One turning vector, and how many steps it has turned:
The counts run from 0 to 264.
[-13  32   8 -14 -27  46  16 -10  15  -3  -2  -7  23 -21   3   2 -17   1
 -10  10  20   6  -6 -20  12   0   3  -6   7  13 -10 -17  -7 -18  -8   2
  -4  16  20 -14 -12 -28   1  -8   0   2  -2   8  -4   9  -4  -1  -4   8
   7  -7  -5  16  19  15 -14   3 -12   1 -21  12  13 -11   5   3  -8   2]  192
[ -3   5  13 -24 -17  15   8  -9  -2 -14  -1   0 -13  -4  30 -34   0  -2
 -29  -3 -10 -11  14  -2   1  -7 -23  16  -2 -11   1  14  -8  -6   5   4
  24   7  24  -4  22  18 -21  -4 -12  -8  13  24  -5   9   4 -16  -6  11
  11  16   9   5 -10  -1  10  -8   8  10   3  -1  -3 -11 -21   6  -9 -13]  109
[ -1 -11  -4  17 -15   1   8  -9 -16  15  12  16  19  15   1 -18  15  14
   9  36  21  16 -11 -13  16  -8  -8  -5   6 -19 -16   2 -27 -12  -6   3
  22   4  13   7   9  -8   4  -7 -11   5  -4  -5   6  15  23   6 -28   4
   0   3  -4  13 -14  -8 -17  12 -11   7  18  16   3 -18  29   9  18   8]  182
[ -6 -12 -14  11  15 -20 -19   0  16  17   9   4 -10  12  13   8  -6   9
   0  12   1   8  10  -8   8 -27  -4  -7 -22   0  38   8   2  12 -15  15
   8   8 -29 -28  13   7  18  -4 -17   0 -25  23   4   3   9  11  31   0
  -6  12 -15 -16   4 -20  -6 -11 -13   0  14  -4  -5  18  -2   7  -8  -7]  125
[-14   2   2  21  -1  10  17 -37  -3 -10   2 -13 -11   5  23 -25 -12  12
 -23  13 -20  11  19   0   7  -6 -10   3   7  -8  -3  14  -7   9   2   6
   5  14  36 -16  29   4 -11   0  -8 -13  -8   3 -10  10  -6  -7 -11  -3
   7  28   4  20  -8  -7  11  10 -18   7   0   0  -3  -1   3  13  11   4]  104
[  1   5  -2  -8   1   5  -9  17  11  -6   6   5  11  -1  -2  26   5   7
  17 -16  21 -18 -13  -4  10 -17   4   3   1  23  12 -13  24 -11 -23   7
  -5   8 -35   4 -17 -25  13 -10  -1  -5  -1  -8  24 -13  -1   8  20  14
  -1  -7  11 -26  32   0  -3  16  13   2  -8  13   8 -17   3  29  -8  -5]  55
[ -2  -7  16  20  17 -22   7 -30 -20   8  -6   0 -10  -6   9  -7   3  -4
  -9  -3 -38  21   2   3  -8   2   2  -3  14  -5  11  22 -12  -4  22 -18
 -10   1   3  -3  17   2   2   7 -11  -2  17   4 -18   3   4 -20 -16   7
 -17   9   9  -3 -19  -2  40   4  -3   2  13 -10  -6  26  14  -3  12   4]  25
[ -7  -1  -7 -21 -10 -20 -28   7  10  20  -7  15  12  14  11   2  35  11
   5  -5  15  -7  -5   9   2 -26   1  14 -13  -1  14  10  -9  -3 -10  19
  -3  10 -44  11   7  -8  23  10  -9   4   4  21  12  -9  18  -1   2  19
  -1   2  -3 -22  -4  -3  11   4  -1 -12   5  10   7 -15   6  10 -13  -6]  50
[  2   1   0  -6  10 -15  -2 -34 -12  -2  -7 -11 -23 -10  15 -11 -14  -4
 -17 -12 -28   9   7  15 -26  -5  -9  11  -6  -8   7  16 -20 -13  22  -8
   4  13   5 -12  24  -2 -10   0   6  -9  -1  24   3   8  -2 -26  -9  -2
  -7   8  11   1   3  15  19  -8   4 -13  -9 -13 -11  19 -13 -13  11   2]  244
[  4  -7  19 -21  14   3  -3  19   9  -9  -3 -12 -28 -11  22   0   5   2
   2 -37   5 -25   3  16   7  -8  -1   1   3   4  14   5  17   6  -4  15
   9  -9   6  -5   9  15 -27   1  -4  -6  12  25   5   8 -29  -6   3   3
 -20  -1  18  -8  22   2   2  10  10   1   1 -15  15  -6 -10 -20 -15 -20]  133
[  6  -8  -6   2 -16  -1 -26  -7   0  24   9  23 -10  -8  -4  35  -8 -22
  20 -17 -12  26  15  11 -10  -9   3   3   7   9  15  -6  18  -9 -11   7
  -8  12 -22  -6  -9 -16  19  -9  23  21  -5   4  -1   2 -15 -10   7  -4
   7 -11   4 -13  19   7 -11  -9  -7 -25  -3   7 -14  11   3  -2  -9  10]  149
[ -3  -7 -19  29   1   9   0 -30   7   3  -2  -4   7  -6  -1  -9  20  16
  -9  13 -12  21  -8  -7   9  -2 -10 -10  -5 -15  -7  -2  -9 -15   1  -5
   5  12  24   9  -2  -4 -17   7   6 -10 -20   3   5  -4   1  -4   3  -4
 -17  -1 -11  27   6 -22 -11   7 -35  15  25  -4 -13  -7   4  27  -4   6]  201
[-15  11  21  -3 -12 -25   7 -10 -18   5  -6   2 -23   1  29 -13  -8 -17
  -6 -16 -17 -12  20   5  -4  -8  -5   1   4   5  15  26  -8   1  11  13
  -1   3   2 -10  20  13  17  -9 -13   2  27  34  -4  10   7  -8 -22  17
  10  24  17 -11  -9  18  32   2  18 -15 -13   9  10   4  -1  -3   1 -13]  30
[ -9   6   6  -7 -13  26  21   7  -9 -14 -17  -6  31   2  -2  -4   4  -8
  -4 -25   1   8   8  14  12   4  -2   8  15 -12   6 -11 -16 -14   3  -6
  -1   6  -5  12  -8  -2 -10  -1   9 -24  16 -12  -6   0 -26  -2 -36  28
  23  16  10  27  -2  34   5  12   1  -5 -33  13   2 -11  12  14  11  -3]  174
[  4  27   7 -18 -43  25   8 -25 -10   2   6  12   4   1  15  -9   4  11
   2  34  15   3 -11 -14   5   0 -16   0   8   4 -25  -5  -7 -25  -3  -4
  12  23  23   5   4 -24  16   4  -3  20  -6   8  -3   8  33  -4 -13  15
   7  -6   0 -12  -5   3   0   6  -7  -2  -1   6   1 -15   3  10 -11  13]  187
[  8  11  -5  -5   4 -10 -13  -1  17  12  -2  19   1  11  14 -16   3  26
  -1  19  32 -12 -15  -5   2 -33   1  12  -1  24 -33   8 -13  -6  11  17
 -11   3 -13   2  24 -15   5  -5 -18  -8  -1   2  18   4  31   6   9  -5
   1   0   3 -22 -11 -23   6   0   8   5  -5   9   1 -11  18   5   0  -9]  185
[ -9  -1   8   7  31 -46   4  -5  -9  -7  -8   2  -5   3  16  -9 -15  18
   1 -12   9  -9 -16  11   1 -10  20  -4  -6   4  25  20  10   4   6  -6
 -15   1 -26 -12  20 -11   4  -2 -22 -22   1  12  19  -2  16   9   2  13
  -6   7   9 -19  -7   0  25  15  -2   3   6   3   8   7  16  24  26   5]  259
[ -4 -16   3 -20 -10 -10  -9 -17 -10   6 -10 -11 -15 -14   2   8  -6 -24
  -6   3 -30  -7  15  19 -14   2  16 -11  -9 -15  23  14  -8   4   4  15
 -10  12   5   5  -4   9  29   3  12  11  -7  30  -2  10  -6 -29 -20   1
  -2  20  -3   3 -10  10  10  -5 -11 -15   2  -2   5  10 -14   1  14   8]  146
[  4 -15   1 -20  19 -13 -14  -1   9  11  -9  -1 -18   4  10 -16 -21  -1
   6  -7  17  -9  -5   5  -1 -25   0   1 -17   8   7   4 -12 -15  -1  23
 -12   5 -34 -16  28 -13   4  -9 -23  -5 -10  38  25   4  17   7  -1   2
  -4   0  18 -22  11   9  -7  -4   5 -11  -5   5   8   7  -6  -5  22 -10]  264
[ -2  14  -7   8  36 -22   6   3  17  -3  11 -15   9   7  -5   9  -7  18
 -11  -1   1   8 -10 -24   0   3   6   0 -24   7  29  -1  12  17  13 -18
 -18  -7 -17 -16   3 -10  -1  15  -6  -8 -14  -7   4   1   9  18  43  -4
 -15 -10 -14  -5   4 -13  23   7 -18  12  13 -15   4  24  11  -3   7  -8]  120
[ -8  -5  21  13  29 -21  23 -25 -20 -15 -10 -10   3  -7   4  -6 -11  18
  -2 -16  -1   5 -16  -2  15  10  19 -20   9  12  20  15   2  -3  14   3
 -12   2   3 -15  15 -14   0  -3 -18 -17  11  10   1   6  -5   5 -12  17
 -15   8  17  -5  -1   2  22  29 -13  11   5  10  11  13   9  13  18   0]  258
[  6  -4 -26  14  37 -21 -13   0  26   3 -13   3 -31  -1   4  -4 -11   2
 -20   9  -9   3   5   4 -22 -11  -2   5  -7   8  -1  15  10  21   7  -3
  -8  -9   2   2  21  14 -14  13  12 -13 -19   3   2 -10  -3  -9  30 -35
   2   8 -18  16   1 -21   3 -16  -4 -12   1 -19 -22   5  -6 -17  10  15]  222
[ -4 -13   7  -1 -29  22  -4   5 -10   3  17  -4  -7 -17  18   6  11  -6
  14 -11   0   7  22  -3  18   0 -19  -5  -5  -4  27  -7   9  -7 -25  -1
  40   3   2  -8  -5   7  -5  -6   5  23   0  22 -10   9  -1 -18  -1  10
  -6   4   6 -13  28   0 -11  10  -5   6  25   2  -1   9 -24   3 -32  -1]  131
[-10 -18   9  11  17 -26  10  32 -14   1  11  10  21  11   2  -3   9   4
  14 -21   9   7   4  -3  15   0   4  -3  -9   0  36   3   3  13   2  -4
   4 -22 -38  -3   0  13   3  -5 -19  -1  13 -18   5 -15   7  31   6  24
  -2   0   4 -24 -12   9  27  15   5  19   6   9  16  16  12  -7   5 -18]  255
[ -4  22   3 -18  -1   6  -3  -2   6   8 -21   1  -6 -13   4 -10 -19 -16
 -11 -22   3   0   2  11  -4 -10   2  18  13   0  -6   1 -21  -7  11  19
 -28   8 -16   3   6 -25   6  -4   4 -12   8   6   0   1 -17  -7 -13  -1
  22  12  17   6   2  24   9  -2  13 -29 -53  14   6  -2  -3  -7   7  -5]  170
[ 17 -29  -3  22   1 -17  -9  16 -20  -3  15  19   3  10 -29  21   4   5
  30  -6  12   4  -8   8  -7  11   7  -7   9  -1 -13 -12  19  -7   6 -13
   6 -23  -8   0 -11   2  -5  -5   7   5  15 -33   2 -13   8   7  -6  -4
  -2 -11  14 -15   1   3 -12  14  18  -2  15   8  -1   0  15  -1  15   8]  158
[  1 -11 -26  32  20  11 -10 -14  26   8   6  -3  -2   8  -7   4   7  26
  -3  14  18  22 -15  -6   8 -16   5  -1 -10  -1  -9 -15  -4   0   1  -4
  -4  -1  -2   0   3  -6 -13   8   8 -20 -22 -23  12   5  -1   9  21 -14
 -13 -10 -14  17  16 -29 -24  -3 -23   6  17   0 -14   8  13  10  -7  11]  200
[-11   1 -16   7 -18  41  22 -10   7 -10   6 -11  31   5 -11   8   1  -2
 -11  20  26  17  -4 -17  17  10   5  -9 -10  -9   5 -28  -3  -1 -16  -6
  15   3   5  -9 -24  -9  -6  -2  10  -1 -21 -21 -11  -3  -2  23   9   4
   4  -7 -17  32   7  -1 -31   4 -26  17   6   8   2  -4   4  13   2  -3]  196
[  2  -8  -7  23 -27   2 -20 -13  10  17  26   6  -2   5   1  -3  16  10
   3  22   4  11  -2 -12  16 -21 -17  -4   0   9 -23   1 -12  -6 -21   7
  25   6  17   1   6   7   6   0  -7  12 -10  13   0   1  14  -5  -2 -13
 -12  -5 -18   1  -9 -32 -12 -17 -18   7  28  -7  -5 -15   4   8 -25   2]  205
[  4  28   6 -17   6   4 -12  11  36  10   9   6 -19  -9  20  -4  16  16
  -7   8   5 -24 -11   3  -2 -20 -14   7   7  30 -21  12  24  10 -14  12
  -5   0   1  15  10   0   0  19  -5 -10   0  10   2   0   6  -3  25  -6
  -5   5   0 -14   9 -23  12  -9   1   5   7 -17   9 -29 -12   7 -29 -16]  208
[ -6  -7   1   1 -16  19  -2   6  -7  -8   4   2  16  -9 -12  21  10  -4
  28 -10  24  -1 -15  -4  12   2   1  -2  -5  14   6 -30  33  -4 -23  -1
   7   7 -19  -3 -14 -18  15  -9   6  12   3  -5  20  -1   0  14   7  15
  -2  -4   7 -21  21  10 -19  20   2   8   2  19   9 -17  12  35 -12   6]  56
[  8   5  12   2  -8  -8   9 -31 -31  19   1   9  -6  -4 -11   3 -15   2
  10   9 -12  14  -4  10 -11   4  18 -14  10  -4 -12  16  -8 -18  14   0
 -15   9  16   7   4 -18  26   1   4  18   9  -2   3  15  20 -16 -34 -11
  -1  -8   6 -10 -15   5   6  -3   2 -13   5  13  -6  12   7   7  22  28]  164
[ 10 -16 -10  23  14 -35 -10  18   3   2  15  10 -19   1  -1  16  -1   7
   4  13 -21  -5  -3  -4  -2   6  -6  -1   6  24  -1   6  23  31  -5 -11
  -1 -22   8  -5   5   8  11   5   3   1  -8 -22  -6 -11   5  15  41 -29
  -4   5  -9 -22  -6 -34   4  -8  -5   1  24 -12 -15   8  -3  10  -3   0]  4
[-14   1 -15  14  24 -15  14  18   1 -14  -1   2   5  28   1 -12  -7   5
 -31  13 -13  -1   3 -15  -2  -3 -11  15  -1  -7   8   7   7  28  -3   0
  -3  -4  -7  -7  13  19  -6   9  -8 -42 -15 -24  -6 -18   2  23  24 -11
  12  15 -16  17 -20 -17  17  -1  -2   8  -2  -3  -1  -8   3  24  13 -12]  101
[ -3 -24  11  20 -21  14 -11  13 -18   4   7   1   4 -13 -20  22   2 -20
  32 -28   3  30   9   8   1  -4   1  -7  16   1   7 -13   6 -10 -14   4
  20 -13  -8   3 -22  13  -1 -16   9  10  14 -10  -6   1 -22  -3 -15   2
   4   2  19  -6  19  16 -19  -1  15  -9  -3  10  -1  12   2  -9  -9   6]  154
